128 stands for zero in the data rows.
Here are some points, one per row:
np.array([149, 125, 133, 142, 151, 116, 150, 154, 142, 0, 129, 119, 143, 140, 155, 87, 149, 145, 134, 128, 154, 133, 135, 145, 117, 144, 145, 130, 149, 144, 122, 154, 142])
np.array([134, 0, 134, 136, 138, 82, 134, 140, 129, 90, 135, 76, 131, 120, 125, 105, 145, 126, 138, 103, 125, 139, 152, 118, 113, 140, 144, 110, 128, 121, 94, 128, 105])
np.array([105, 139, 137, 147, 138, 139, 146, 111, 93, 138, 159, 148, 154, 135, 123, 140, 142, 139, 144, 116, 110, 139, 137, 157, 164, 130, 141, 137, 129, 139, 139, 16, 144])
np.array([143, 83, 123, 143, 144, 0, 136, 145, 145, 120, 133, 120, 134, 136, 148, 121, 140, 134, 133, 119, 145, 130, 141, 134, 113, 139, 138, 144, 140, 144, 118, 142, 133])
np.array([162, 172, 145, 125, 132, 152, 103, 160, 167, 140, 148, 140, 141, 144, 156, 147, 140, 150, 135, 143, 154, 147, 145, 0, 148, 148, 95, 105, 74, 133, 139, 146, 151])
np.array([191, 133, 124, 166, 144, 133, 196, 181, 187, 128, 148, 146, 163, 151, 207, 113, 120, 135, 138, 121, 197, 155, 170, 200, 143, 127, 148, 174, 160, 180, 131, 189, 63])
np.array([112, 120, 101, 111, 120, 116, 116, 117, 113, 111, 116, 121, 123, 112, 99, 118, 80, 117, 0, 96, 114, 130, 117, 109, 133, 122, 100, 93, 133, 108, 105, 110, 87])
np.array([175, 172, 129, 146, 134, 151, 0, 167, 168, 164, 139, 157, 134, 157, 169, 155, 156, 149, 142, 150, 162, 152, 148, 138, 149, 145, 134, 0, 135, 148, 148, 171, 161])
np.array([148, 126, 131, 127, 174, 112, 113, 143, 163, 96, 151, 108, 129, 132, 143, 64, 164, 143, 136, 129, 144, 130, 133, 133, 111, 158, 146, 164, 152, 138, 114, 151, 0])
np.array([141, 142, 132, 0, 85, 135, 128, 147, 146, 143, 135, 137, 117, 146, 152, 139, 128, 132, 144, 143, 141, 127, 127, 124, 131, 145, 123, 108, 108, 136, 135, 150, 147])
np.array([118, 93, 0, 114, 127, 126, 121, 118, 115, 122, 96, 116, 130, 96, 111, 107, 123, 126, 98, 126, 115, 114, 145, 104, 97, 115, 121, 110, 120, 121, 101, 118, 102])
np.array([121, 104, 84, 128, 126, 107, 115, 114, 125, 108, 0, 117, 118, 119, 118, 127, 137, 129, 138, 86, 125, 121, 126, 129, 113, 140, 110, 127, 119, 124, 93, 122, 104])
np.array([133, 123, 115, 128, 117, 124, 102, 146, 114, 126, 122, 131, 123, 111, 122, 125, 100, 18, 110, 112, 122, 125, 69, 121, 122, 117, 131, 142, 136, 125, 141, 121, 122])
np.array([147, 167, 129, 120, 118, 135, 77, 144, 144, 125, 152, 124, 131, 139, 140, 156, 150, 149, 129, 145, 151, 144, 148, 104, 135, 147, 24, 113, 0, 128, 147, 147, 131])
np.array([8, 145, 143, 141, 165, 143, 160, 122, 137, 152, 144, 152, 160, 150, 55, 143, 141, 139, 152, 135, 127, 130, 130, 149, 144, 148, 155, 128, 144, 143, 160, 133, 148])
np.array([131, 123, 119, 118, 148, 129, 100, 122, 134, 121, 107, 120, 126, 120, 124, 133, 124, 22, 70, 136, 125, 105, 104, 122, 108, 92, 106, 151, 143, 130, 136, 126, 128])
np.array([96, 150, 151, 136, 130, 113, 133, 43, 121, 119, 132, 131, 138, 127, 104, 155, 138, 128, 137, 129, 83, 142, 113, 118, 130, 97, 133, 117, 151, 129, 143, 95, 113])
np.array([23, 149, 156, 165, 131, 160, 164, 151, 127, 162, 146, 157, 145, 153, 77, 147, 157, 146, 115, 155, 147, 147, 147, 165, 148, 137, 149, 164, 158, 163, 150, 142, 177])
np.array([84, 128, 144, 142, 144, 148, 142, 73, 84, 140, 139, 129, 155, 138, 105, 134, 135, 142, 138, 139, 67, 129, 114, 134, 129, 149, 131, 126, 124, 127, 150, 76, 109])
np.array([158, 78, 128, 152, 151, 109, 167, 160, 153, 140, 106, 0, 137, 140, 168, 115, 135, 161, 120, 124, 156, 132, 115, 156, 112, 155, 158, 130, 136, 154, 143, 155, 147])
np.array([143, 80, 133, 138, 131, 108, 127, 129, 158, 74, 107, 119, 135, 138, 130, 0, 139, 139, 140, 117, 133, 155, 140, 138, 120, 154, 119, 143, 139, 129, 132, 136, 104])
np.array([110, 147, 117, 142, 116, 129, 146, 98, 86, 127, 144, 129, 145, 124, 94, 121, 140, 117, 150, 136, 88, 128, 106, 128, 142, 61, 118, 108, 135, 129, 108, 103, 112])
np.array([122, 87, 142, 116, 145, 109, 125, 113, 148, 114, 82, 113, 136, 123, 126, 91, 118, 129, 127, 66, 115, 140, 158, 125, 84, 122, 136, 127, 106, 120, 5, 132, 121])
np.array([135, 121, 116, 119, 115, 144, 128, 160, 118, 117, 129, 137, 2, 131, 137, 146, 72, 115, 138, 127, 136, 79, 130, 123, 128, 135, 116, 119, 116, 126, 122, 131, 135])
np.array([130, 146, 155, 100, 77, 127, 115, 141, 119, 125, 117, 121, 99, 122, 120, 118, 103, 121, 126, 142, 122, 8, 145, 102, 124, 135, 117, 98, 103, 100, 118, 125, 112])
np.array([150, 112, 170, 127, 140, 159, 42, 158, 152, 150, 149, 155, 153, 125, 161, 155, 119, 144, 150, 159, 153, 126, 143, 126, 141, 156, 66, 22, 65, 146, 142, 163, 152])
np.array([133, 157, 150, 147, 156, 150, 168, 142, 142, 159, 142, 152, 137, 145, 0, 156, 140, 142, 149, 154, 151, 163, 160, 162, 143, 128, 152, 150, 148, 158, 159, 146, 166])
np.array([147, 128, 76, 137, 130, 130, 143, 126, 152, 130, 107, 133, 126, 0, 147, 123, 120, 124, 120, 97, 147, 122, 116, 142, 138, 138, 134, 137, 125, 145, 128, 141, 155])
np.array([125, 150, 139, 143, 160, 152, 128, 105, 115, 165, 142, 149, 138, 140, 140, 142, 141, 139, 137, 154, 127, 148, 141, 154, 137, 128, 170, 176, 139, 153, 164, 33, 157])
np.array([170, 135, 144, 138, 138, 155, 129, 172, 163, 176, 134, 167, 135, 155, 186, 149, 136, 143, 149, 146, 178, 134, 141, 0, 164, 141, 75, 114, 99, 158, 155, 173, 182])
np.array([150, 128, 107, 131, 126, 142, 137, 112, 158, 137, 118, 130, 119, 131, 136, 137, 124, 30, 70, 119, 148, 127, 82, 141, 148, 103, 145, 136, 129, 139, 118, 146, 161])
np.array([15, 170, 139, 144, 145, 155, 139, 136, 136, 150, 148, 148, 154, 144, 83, 176, 137, 142, 161, 155, 144, 151, 133, 149, 168, 146, 165, 176, 172, 156, 129, 147, 155])
np.array([158, 123, 156, 144, 138, 114, 163, 189, 134, 90, 100, 121, 149, 130, 169, 97, 146, 140, 136, 124, 162, 160, 153, 152, 147, 141, 170, 144, 140, 141, 145, 162, 9])
np.array([145, 143, 130, 162, 124, 152, 152, 118, 113, 147, 143, 159, 145, 162, 129, 154, 138, 147, 125, 170, 9, 154, 129, 152, 132, 140, 173, 168, 130, 153, 145, 127, 164])
np.array([130, 115, 132, 142, 132, 98, 119, 166, 123, 129, 96, 120, 143, 124, 145, 117, 131, 137, 117, 83, 141, 124, 129, 140, 69, 143, 136, 154, 126, 138, 8, 138, 131])
np.array([47, 116, 138, 149, 144, 148, 126, 99, 101, 137, 145, 146, 132, 139, 75, 147, 159, 145, 138, 148, 106, 143, 132, 131, 140, 143, 130, 156, 153, 136, 149, 106, 134])
np.array([105, 111, 133, 117, 142, 126, 113, 129, 105, 119, 126, 125, 124, 121, 117, 124, 131, 128, 115, 107, 112, 120, 68, 125, 135, 0, 140, 129, 105, 127, 141, 118, 124])
np.array([125, 107, 122, 122, 118, 119, 126, 120, 99, 117, 122, 131, 118, 120, 104, 133, 119, 111, 120, 130, 119, 135, 0, 124, 124, 86, 105, 115, 121, 122, 110, 119, 109])
np.array([152, 107, 125, 138, 125, 99, 121, 141, 143, 110, 135, 0, 144, 130, 136, 118, 127, 128, 154, 106, 146, 141, 151, 137, 124, 136, 129, 150, 165, 135, 96, 143, 119])
np.array([141, 121, 130, 97, 53, 138, 93, 134, 142, 137, 149, 143, 138, 143, 137, 134, 136, 124, 152, 129, 141, 92, 148, 103, 137, 145, 22, 99, 92, 134, 141, 136, 128])
np.array([112, 119, 108, 115, 102, 109, 85, 114, 122, 105, 118, 120, 92, 125, 118, 119, 0, 135, 96, 127, 120, 122, 122, 108, 116, 127, 120, 130, 112, 115, 126, 115, 120])
np.array([153, 144, 143, 105, 133, 137, 131, 175, 125, 147, 130, 139, 115, 128, 153, 143, 114, 137, 126, 144, 145, 111, 139, 138, 133, 134, 87, 133, 141, 0, 146, 152, 147])
np.array([123, 125, 83, 119, 127, 116, 131, 142, 126, 121, 94, 121, 116, 0, 134, 129, 118, 134, 104, 144, 124, 141, 130, 122, 99, 126, 124, 121, 136, 129, 116, 133, 123])
np.array([147, 143, 104, 99, 99, 131, 121, 125, 151, 131, 146, 141, 132, 134, 128, 122, 97, 137, 143, 107, 143, 51, 133, 113, 165, 136, 130, 109, 112, 29, 129, 139, 137])
np.array([96, 128, 129, 138, 114, 134, 129, 90, 120, 134, 125, 118, 131, 132, 117, 110, 119, 123, 139, 156, 108, 137, 92, 124, 110, 2, 119, 123, 130, 126, 124, 106, 122])
np.array([150, 129, 139, 102, 90, 137, 99, 133, 142, 146, 126, 136, 92, 127, 134, 129, 139, 158, 103, 148, 144, 6, 116, 113, 119, 136, 134, 134, 107, 107, 142, 136, 129])
These points spread out most along one direction. Take the direction at right angles to it along which they spread out most. Go by this last direction. Where along it does each point below lie, from 0 to 99? The average is 50, and the first point in the table lies past the average. One standard deviation of the points above along it is 16.
np.array([188, 102, 138, 161, 140, 137, 170, 156, 184, 108, 143, 148, 143, 138, 176, 111, 129, 151, 149, 150, 185, 157, 130, 159, 116, 152, 168, 168, 166, 161, 116, 177, 39]) >> 61
np.array([148, 154, 146, 141, 152, 153, 164, 128, 132, 146, 137, 153, 143, 149, 131, 160, 144, 136, 142, 160, 146, 150, 142, 155, 137, 135, 140, 134, 169, 147, 132, 0, 158]) >> 42
np.array([150, 178, 142, 143, 166, 153, 182, 128, 126, 170, 142, 161, 144, 146, 160, 159, 138, 143, 144, 148, 16, 139, 139, 173, 157, 129, 132, 159, 180, 170, 140, 146, 182]) >> 39
np.array([151, 134, 157, 144, 157, 160, 138, 13, 23, 152, 155, 150, 143, 140, 135, 162, 142, 143, 132, 134, 152, 140, 137, 153, 160, 147, 155, 168, 149, 153, 139, 144, 152]) >> 43
np.array([107, 129, 121, 108, 105, 120, 122, 110, 139, 131, 139, 120, 0, 128, 125, 109, 100, 133, 104, 109, 122, 104, 131, 119, 137, 127, 88, 95, 111, 111, 122, 126, 108]) >> 50
np.array([129, 129, 148, 149, 150, 148, 141, 113, 106, 133, 139, 138, 138, 137, 102, 161, 140, 129, 143, 127, 0, 147, 147, 134, 149, 136, 149, 140, 140, 135, 166, 111, 132]) >> 46
np.array([136, 121, 149, 61, 0, 126, 99, 129, 129, 126, 133, 129, 128, 123, 131, 137, 135, 127, 118, 123, 134, 113, 157, 94, 137, 133, 110, 104, 107, 112, 147, 133, 127]) >> 38
np.array([110, 148, 130, 139, 138, 140, 125, 99, 69, 151, 151, 147, 133, 140, 116, 121, 153, 142, 149, 115, 91, 152, 118, 146, 172, 131, 153, 162, 137, 143, 136, 98, 157]) >> 46
np.array([92, 145, 105, 134, 119, 114, 141, 124, 102, 124, 117, 102, 116, 119, 123, 101, 101, 15, 106, 134, 117, 128, 81, 115, 102, 118, 134, 87, 83, 113, 115, 113, 104]) >> 61
np.array([159, 140, 129, 134, 99, 151, 140, 140, 184, 154, 132, 152, 102, 140, 172, 164, 138, 135, 133, 152, 164, 116, 133, 140, 135, 140, 155, 139, 121, 0, 140, 167, 170]) >> 34
np.array([122, 158, 145, 139, 150, 127, 158, 24, 0, 149, 136, 142, 136, 143, 126, 126, 136, 129, 142, 169, 135, 151, 160, 135, 117, 131, 145, 124, 146, 136, 144, 132, 147]) >> 47
np.array([140, 125, 122, 134, 127, 128, 141, 138, 132, 123, 126, 125, 135, 133, 137, 128, 136, 141, 135, 0, 146, 136, 126, 126, 0, 136, 133, 129, 147, 136, 126, 142, 126]) >> 64
